Families of rows that turns and mirrors carry onto each other, the same ones carrying the whole set onto itself: the rest of each named row's family, in list order
7 families of 4 rows
z_482: [-.09, -.14, .14, -.21, .00, .18, .06, .15, -.22, .02, .07, .01, .22, .05, -.24, -.21, .22, -.03, -.07, -.03, -.06, .18, -.02, .20]
z_733: [.01, .04, .15, .05, -.13, .27, .05, -.05, -.12, .01, .19, -.02, -.25, .00, -.10, .11, .12, -.01, .06, .04, -.18, .02, .09, .03]
z_467: [-.17, -.13, .13, -.19, -.02, .12, .03, .08, -.23, -.04, .08, -.12, .24, -.03, -.18, -.19, .22, .04, -.07, .01, -.08, .24, -.04, .20]
z_347: [-.07, .02, .25, -.06, -.17, .23, -.09, .03, -.19, .04, .06, -.06, -.16, -.06, -.12, .10, .06, -.10, .12, .07, -.29, .13, .03, .08]
z_538: [-.10, .01, .23, -.02, -.21, .15, -.07, -.05, -.07, .14, .07, .04, -.01, .01, -.16, .08, .05, -.13, .02, .11, -.33, .20, -.03, .04]
z_974: [-.09, .02, .17, -.02, -.20, .21, -.11, -.03, -.13, .11, .03, -.07, -.12, -.02, -.16, .02, .15, -.12, .14, .12, -.32, .14, .02, .06]
z_101: [-.09, .03, .22, .09, -.12, .31, .06, .00, -.12, .02, .17, -.01, -.18, -.06, -.07, .13, .12, -.07, -.02, .09, -.10, .13, .11, -.07]
z_375: [-.04, .08, .20, .05, -.08, .33, .10, -.04, -.09, .08, .18, -.04, -.13, -.01, -.09, .17, .17, .01, .06, .12, -.16, .06, .10, .01]
z_121: [-.10, -.08, .18, -.14, -.06, .14, .00, .09, -.19, -.06, .09, -.03, .24, -.05, -.21, -.18, .25, -.04, -.10, -.02, -.07, .27, -.09, .26]
z_856: [-.05, -.09, .12, -.01, .03, .21, .12, -.04, -.15, -.11, .21, .00, .19, .02, -.19, -.24, .24, .12, -.10, -.01, .05, .11, -.02, .19]
z_729: [-.04, .08, .09, .08, -.12, .32, .05, -.01, -.15, .04, .17, .00, -.15, .05, -.06, .17, .18, -.02, .06, .08, -.16, .08, .06, -.01]
z_689: [-.10, -.06, .14, .02, .05, .17, .04, -.05, -.12, -.03, .07, .07, .14, .05, -.18, -.17, .21, .19, -.14, .01, .11, .09, .05, .19]
z_994: [-.06, -.06, .07, -.02, -.01, .21, .11, -.04, -.16, -.10, .09, .02, .17, .03, -.19, -.20, .17, .24, -.12, .06, .08, .14, .01, .19]
z_224: [-.11, -.04, .23, -.02, -.19, .22, -.11, .03, -.17, .07, .08, -.09, -.15, -.04, -.20, -.01, .03, -.11, .08, .12, -.30, .10, .06, -.01]
z_788: [-.02, -.06, .08, .00, -.02, .22, .13, -.03, -.17, -.08, .13, .10, .17, .01, -.19, -.16, .23, .11, -.10, -.01, .10, .15, -.05, .25]
z_307: [-.07, -.01, .19, -.03, -.20, .23, -.07, .02, -.10, .08, -.01, -.08, -.11, .06, -.06, -.01, .06, -.16, .09, .09, -.31, .18, .02, .08]
z_549: [-.12, -.10, .21, -.12, .00, .20, -.03, .05, -.23, -.07, .07, -.03, .27, -.04, -.23, -.25, .19, .04, -.05, .00, -.06, .22, -.09, .22]
z_439: [-.02, .01, .08, .04, -.09, .35, .12, -.11, -.13, .12, .19, .08, -.11, -.01, -.15, .15, .17, -.01, .01, .02, -.19, .15, .05, -.07]
z_582: [-.09, -.11, .11, -.06, .02, .18, .13, -.10, -.15, -.10, .09, .06, .21, .02, -.19, -.21, .20, .15, -.09, .06, .08, .10, .06, .14]
z_26: [-.04, -.14, .05, -.06, .00, .13, .10, -.08, -.16, .00, .12, .05, .20, .04, -.14, -.13, .08, .13, -.12, .05, .10, .08, -.03, .12]
z_987: [-.14, -.12, .17, -.23, .00, .16, .01, .06, -.19, -.07, .07, -.04, .25, -.05, -.23, -.24, .22, .06, -.08, .06, -.06, .24, .01, .14]
z_736: [-.08, -.06, .21, -.04, -.24, .26, -.03, .04, -.15, .11, .04, .02, -.19, .05, -.10, -.02, .06, -.13, .11, .11, -.26, .16, .00, .04]
z_443: [-.04, -.03, .21, .06, -.07, .32, .11, -.03, -.15, .07, .19, -.03, -.20, .01, -.13, .10, .06, .02, .07, .10, -.15, .01, .12, -.04]
z_377: [-.01, .08, .13, .08, -.05, .37, .09, -.02, -.10, .03, .13, -.07, -.17, .00, -.04, .11, .13, -.03, .00, .06, -.13, .14, .13, -.04]
z_374: [-.16, -.13, .17, -.23, .01, .18, -.04, .11, -.19, .03, .05, -.04, .17, .01, -.22, -.22, .28, .05, -.10, -.04, -.10, .21, -.01, .20]
z_463: [-.09, .06, .19, -.01, -.21, .17, -.11, .06, -.13, .08, .06, -.05, -.10, .04, -.10, .10, .10, -.10, .10, .14, -.30, .16, -.01, .06]
z_599: [-.06, -.04, .11, .05, .02, .16, .04, -.01, -.17, -.09, .07, .07, .21, .01, -.26, -.17, .18, .07, -.17, .02, .12, .12, .04, .15]
z_286: [-.10, -.12, .07, -.24, -.03, .17, -.07, .10, -.22, .03, .12, -.07, .23, -.07, -.23, -.17, .14, .03, -.16, .04, -.06, .23, -.07, .08]

Same family as z_443: z_121, z_224, z_788
Same family as z_736: z_482, z_101, z_599
Same family as z_689: z_307, z_377, z_374
Same family as z_733: z_347, z_856, z_549

Families of rows that turns and mirrors carry onto each other, the same ones carrying the whole set onto itself: the rest of each named row's family, in list order
7 families of 4 rows
z_950: [.01, -.19, .07, .07, .25, -.21, .11, -.17, -.12, .03, -.05, .02, -.10, .06, .01, -.06, .05, .31, -.15, .04, .27, -.05, -.06, -.21, .00, .10, -.01, -.03, -.06, .16, .12, .17, -.06, .01, -.15, .18, -.01, .08]
z_358: [.07, -.18, .11, .03, .25, -.19, .18, -.06, -.17, .02, .00, .04, -.03, .16, .06, -.01, .07, .34, -.01, .00, .15, -.03, -.03, -.18, -.12, .02, .10, -.04, -.02, .22, .07, .12, -.01, .01, -.10, .13, .07, -.06]
z_305: [.10, -.16, .25, -.08, .11, -.10, .05, -.11, -.12, .01, .03, .05, -.12, .11, .17, .05, .02, .36, -.04, -.04, .19, -.14, -.08, -.26, -.14, .10, .06, -.05, -.03, .13, .05, .15, -.04, .07, -.17, .12, .01, .01]
z_25: [-.06, .04, .02, -.01, -.20, -.10, .19, -.01, .01, .20, -.09, .01, .03, .18, .12, .01, -.06, .08, -.17, .09, .17, .05, -.09, -.22, .02, .05, -.05, .04, -.02, -.22, -.05, .00, -.01, .08, .05, .03, -.03, -.04]
z_67: [.04, -.19, .11, .05, .07, -.12, .05, -.18, -.10, .04, .06, .11, -.03, .06, .03, -.05, .07, .02, -.13, -.01, .16, -.04, .24, .03, -.27, .08, -.04, -.07, .01, -.10, -.15, .05, .00, .13, -.03, .15, .00, -.08]
z_426: [-.03, -.02, -.06, -.09, -.21, -.01, .01, -.05, -.06, .15, -.17, .01, .09, .10, .06, -.06, -.03, .05, -.09, -.01, .07, -.04, -.06, -.26, .04, -.01, .03, -.04, -.10, -.18, .01, -.13, -.02, .06, .01, .02, .02, .04]
z_839: [.03, -.19, .08, .13, .12, -.08, -.01, -.21, .02, .03, .07, .13, -.13, -.09, .11, .03, -.03, -.02, -.06, .01, .12, -.04, .16, .00, -.15, .11, -.01, .04, -.09, -.03, -.10, .09, -.07, .06, .02, .05, -.03, -.07]
z_91: [.05, -.26, .11, .11, .15, -.11, .00, -.22, .04, .00, .02, .09, -.08, .06, .03, .00, .06, -.05, -.11, .01, .10, .07, .12, -.06, -.27, .07, .04, -.04, -.01, -.05, -.05, .02, .01, .04, .10, .13, .06, -.05]
z_171: [.17, -.19, .13, .00, .21, -.19, -.01, -.13, -.14, -.01, -.17, .07, -.17, .09, .03, -.10, .00, .31, -.09, .09, .07, .01, -.01, -.24, -.04, .04, .08, -.03, -.04, .12, .19, .15, -.02, -.04, -.16, .11, -.01, -.05]
z_960: [-.09, -.17, .06, .09, .15, -.12, .02, -.14, -.01, .05, .11, .08, -.19, .00, .06, -.08, -.07, -.04, -.14, -.05, .17, .00, .03, .04, -.27, .07, .07, .11, -.03, -.03, -.07, -.01, .06, .00, -.06, .15, -.04, -.10]
z_87: [.10, -.09, .12, .01, .23, -.25, .04, -.12, -.11, -.01, .02, .09, -.14, .14, .08, .07, .04, .31, .02, .15, .13, -.05, -.04, -.21, -.07, -.03, .01, -.09, -.06, .06, .14, .17, .03, -.02, -.14, .17, -.02, -.08]
z_260: [-.03, -.07, .13, -.06, -.04, .00, .16, .16, -.06, .01, -.18, .00, -.09, .08, -.20, -.09, .07, .06, -.33, .09, .13, -.08, .00, -.12, .06, -.04, .00, -.16, .04, .15, .02, -.01, -.11, .22, -.10, .04, -.14, -.06]
z_447: [-.11, .03, .05, -.11, -.20, -.05, .08, -.01, -.08, .03, -.14, .07, -.06, .15, .05, -.13, -.06, .04, -.17, -.01, .18, -.02, -.19, -.20, .10, .00, .03, .01, .00, -.24, -.03, .03, -.09, -.01, .08, .05, -.03, -.04]
z_220: [.05, -.17, -.01, .11, .06, -.06, -.04, -.16, .01, .05, -.04, .09, -.28, .05, .02, -.03, .06, .00, -.14, -.08, .08, .14, .13, .01, -.19, .10, .06, .02, .01, -.02, -.10, .00, -.05, -.06, -.04, .09, .06, -.12]
z_679: [.01, .02, .06, -.06, -.20, -.10, .07, -.02, -.03, .11, -.08, .10, .02, .17, .09, -.07, -.13, .03, -.21, .06, .09, -.06, -.25, -.20, .05, .10, .04, -.01, -.05, -.20, .02, -.04, -.04, -.03, .02, .07, -.05, -.16]
z_592: [.00, -.04, .19, -.03, -.02, .01, .11, -.02, -.09, .05, -.06, -.10, -.14, .14, -.22, -.04, -.05, .09, -.14, .07, -.02, -.07, -.11, -.16, .07, -.15, -.02, -.25, .06, .06, .00, -.02, -.03, .23, -.13, .02, -.12, -.14]
z_496: [-.10, -.29, .12, .02, .18, -.03, .01, -.15, .01, .04, .02, .07, -.10, .04, .02, .01, .07, .10, -.13, -.06, .08, .07, .02, .09, -.25, .06, .06, -.03, -.04, -.14, -.08, .12, .01, .08, .08, .06, -.06, -.02]
z_499: [.08, -.12, .09, .03, .17, -.14, .08, -.06, -.15, .00, -.01, .02, -.20, .12, .14, .04, .01, .29, .04, .08, .12, -.09, .01, -.16, -.13, .09, .03, -.10, -.06, .19, .16, .13, -.07, -.03, -.20, .10, .01, .05]
z_152: [.08, -.09, .15, .01, .14, -.15, .07, -.07, -.12, -.07, .02, .01, -.06, .04, .06, .01, .06, .34, .04, .08, .22, -.12, .03, -.13, .01, .06, -.08, -.01, .00, .10, .08, .06, .03, -.13, -.21, .17, .03, .02]
z_720: [-.02, -.02, .26, .01, -.04, .01, .21, .10, -.10, -.06, -.09, -.09, -.09, .06, -.09, -.04, -.05, .16, -.28, .13, .12, -.02, -.04, -.17, .00, -.14, -.07, -.09, .00, .10, .05, -.02, -.02, .25, -.04, .02, -.20, -.10]
z_719: [.02, -.25, .12, -.02, .01, .12, .14, .11, -.03, .03, -.17, -.02, -.15, .00, -.23, -.06, .01, .10, -.19, .11, .09, -.11, -.13, -.14, .11, .04, -.05, -.12, -.05, .04, .03, -.03, .05, .18, -.07, .04, -.17, -.21]
z_252: [.06, -.02, .15, -.04, -.02, .04, .18, .13, -.02, .09, -.15, .00, -.05, .08, -.28, -.04, -.01, .17, -.28, .11, .10, -.06, -.09, -.08, .04, -.04, -.06, -.10, -.03, .03, .04, -.06, -.01, .17, -.16, .09, -.21, -.13]
z_896: [-.07, -.07, -.07, .00, -.15, -.13, .17, .00, -.13, .04, -.19, .16, -.04, .12, .08, -.07, .05, .04, -.09, .01, .10, -.10, -.22, -.16, .11, -.03, .04, .00, .07, -.22, -.03, -.06, -.05, -.05, -.03, .03, -.04, -.05]
z_500: [-.04, -.08, .04, -.09, -.22, -.06, .10, -.03, -.02, .09, -.23, .03, .03, .10, .02, .04, -.11, .03, -.23, -.01, .13, -.09, -.17, -.20, .03, -.05, .04, .01, .00, -.23, -.09, -.01, -.02, -.06, -.09, .02, .02, -.04]
z_80: [-.07, -.05, .11, -.02, -.08, .04, .03, .11, -.16, .05, -.11, .03, -.10, .03, -.20, -.13, .02, .21, -.23, .16, .06, -.03, -.12, -.11, .06, -.03, -.09, -.19, .05, .05, .02, -.01, -.01, .25, -.08, .11, -.11, -.16]
z_361: [.02, -.25, .05, .01, .15, .03, .00, -.14, -.06, .02, -.02, .04, -.18, .04, .05, .06, .07, .00, -.14, -.01, .14, .05, .14, .01, -.25, .06, -.01, .04, -.07, .01, -.12, -.02, -.07, .01, .09, .10, .04, .02]
z_39: [-.08, -.11, .01, -.01, -.22, -.06, .13, -.06, -.06, .05, -.17, .15, -.01, .15, .07, -.09, -.08, .07, -.15, -.09, .15, -.03, -.22, -.24, -.01, .03, .07, -.15, -.16, -.19, .04, .02, -.12, .08, .03, .06, .03, -.12]
z_819: [.10, -.04, .14, .00, -.04, .04, .17, .11, -.07, .07, -.13, .05, -.10, .02, -.27, -.09, -.06, .03, -.14, .15, .06, -.17, -.03, -.18, -.02, .01, -.02, -.09, .15, .10, -.02, -.05, -.05, .21, -.16, .08, -.10, -.07]

Same family as z_87: z_260, z_679, z_361
Same family as z_500: z_358, z_839, z_80
Same family as z_720: z_25, z_171, z_220
Same family as z_719: z_305, z_67, z_896
Same family as z_39: z_496, z_152, z_819
Same family as z_91: z_447, z_499, z_252

